Here are some points, each followed by its number:
<-33 -37 -25 60 114 30 -36 8 8 -38 62 59 48 -10
 60 62 42 -127 31> 0
<17 -11 8 -4 49 -34 -30 0 40 -34 -20 -2 24 2 -2 33 6 -33
 -52> 1
<7 -18 -26 11 -4 4 -11 -18 -10 -6 10 14 -3 6 20 11 -11 -32
 30> 2
<-50 14 -8 34 54 60 49 -15 12 -9 -3 -57 24 -20 -36 -4 1 73
 25> 3
<-17 29 11 12 25 -9 15 -23 -23 -23 2 18 24 2 3 -43 -7 22
 -12> 4
<-41 22 -10 55 37 21 20 -22 -28 -9 38 25 26 -2 2 -23 -21 1
 36> 5
<10 19 -5 19 -17 34 32 10 26 37 40 -27 -12 -14 -37 42 -4 42
 -23> 6
<12 -10 -4 -9 -14 -7 11 -2 8 -2 1 -7 3 -2 -6 -6 -2 0
 -1> 7
<22 3 -20 9 -8 -9 7 2 -44 1 26 2 -2 -3 -2 -20 -1 -15
 -5> 8
<5 4 -24 44 2 8 -12 5 -32 12 43 21 -8 -5 -8 28 -24 -13
 17> 9
<-50 -36 80 -64 41 1 -8 33 102 -18 -84 -4 50 45 -16 5 51 -20
 -4> 10
<19 20 -11 6 -30 -12 -43 -11 -57 24 28 38 -27 6 53 -28 -11 -41
 -12> 11
<15 -6 11 -9 35 -39 -21 10 27 -27 -18 -2 18 -3 -24 18 4 -21
 -48> 12
<-31 -60 -43 -2 77 32 -75 55 -73 -35 -33 4 0 -11 -51 90 24 -13
 72> 13
<27 -24 -10 -12 -23 -15 22 0 13 -3 6 -16 6 -2 -10 -8 -2 -9
 0> 14
<-1 -3 -32 46 4 30 -28 -2 -41 26 72 41 4 12 28 19 -17 -60
 25> 15
<-24 5 36 14 75 -25 -22 26 72 -47 -27 -10 13 -44 7 43 21 9
 -53> 16
<-11 -9 12 -19 -26 8 4 33 -1 20 -1 -3 -12 -2 -13 -3 12 6
 14> 17
<47 0 -18 -13 -55 -21 20 -36 -14 7 4 -8 -16 -5 13 -31 -27 18
 -3> 18
<20 -15 -13 4 -31 -2 -16 21 -4 23 18 -5 -20 3 7 20 -3 -30
 4> 19
<9 34 26 -34 -46 -66 -37 -18 -3 1 -52 3 -29 -4 1 -56 -38 24
 -53> 20
<4 -30 -47 13 4 9 -23 -27 -24 -15 1 25 -10 14 33 20 -9 -54
 60> 21
<18 6 -15 5 -4 -15 6 -37 -28 -15 17 28 13 8 22 -32 -12 -20
 0> 22
<-56 63 3 6 4 18 25 18 -31 19 21 19 -12 4 -49 -14 19 26
 -21> 23
<-19 -55 -34 -12 40 31 -16 26 -35 -29 -18 -18 10 -13 -22 40 27 -8
 57> 24
<-41 4 -5 16 41 35 17 -18 19 -13 -3 -19 21 -13 -6 3 3 27
 15> 25
<-11 17 49 -45 -23 -13 9 23 38 8 -56 -22 -20 -5 -23 -9 15 61
 -29> 26
New points follow, each followed by the numbers of its three nearest points above by angle, nearest first.
<61 -3 -27 -14 -63 -25 14 -48 -11 5 0 -14 -24 -7 21 -25 -34 19
 -7> ~ 18 7 14
<-42 38 1 2 6 9 23 14 -18 2 14 9 -1 -6 -31 -18 16 22
 -13> ~ 23 4 3
<-21 -21 -1 -55 -42 14 -24 9 0 18 -22 -2 -14 2 6 -19 9 -5
 21> ~ 17 26 10
<-1 8 -22 -3 -6 -6 -10 -51 -26 -19 17 40 5 -9 45 -36 -15 -15
 1> ~ 22 11 2
<-22 -17 34 -43 -45 16 4 72 8 42 -22 -25 -27 -5 -43 5 24 34
 16> ~ 17 26 6
<-25 31 33 -8 47 -21 4 -46 28 -38 -14 28 51 -5 23 -61 -8 15
 -47> ~ 4 16 1
<16 -31 31 -3 2 11 -15 19 56 7 12 -4 19 21 107 14 42 -80
 -5> ~ 0 10 1
<-1 -21 -4 -4 -11 -7 -32 35 -6 13 8 5 -14 -3 13 13 10 -48
 6> ~ 19 15 11
<-2 45 0 -22 -22 -53 -42 -29 -39 -20 -51 0 -36 -14 9 -53 -29 32
 -51> ~ 20 18 4
<0 2 -36 66 21 14 -13 10 -39 9 63 27 -6 -15 -10 43 -26 -21
 27> ~ 9 15 5
<-31 20 127 -123 -57 -24 21 71 122 24 -127 -69 -45 -12
 -54 -5 49 127 -66> ~ 26 10 17
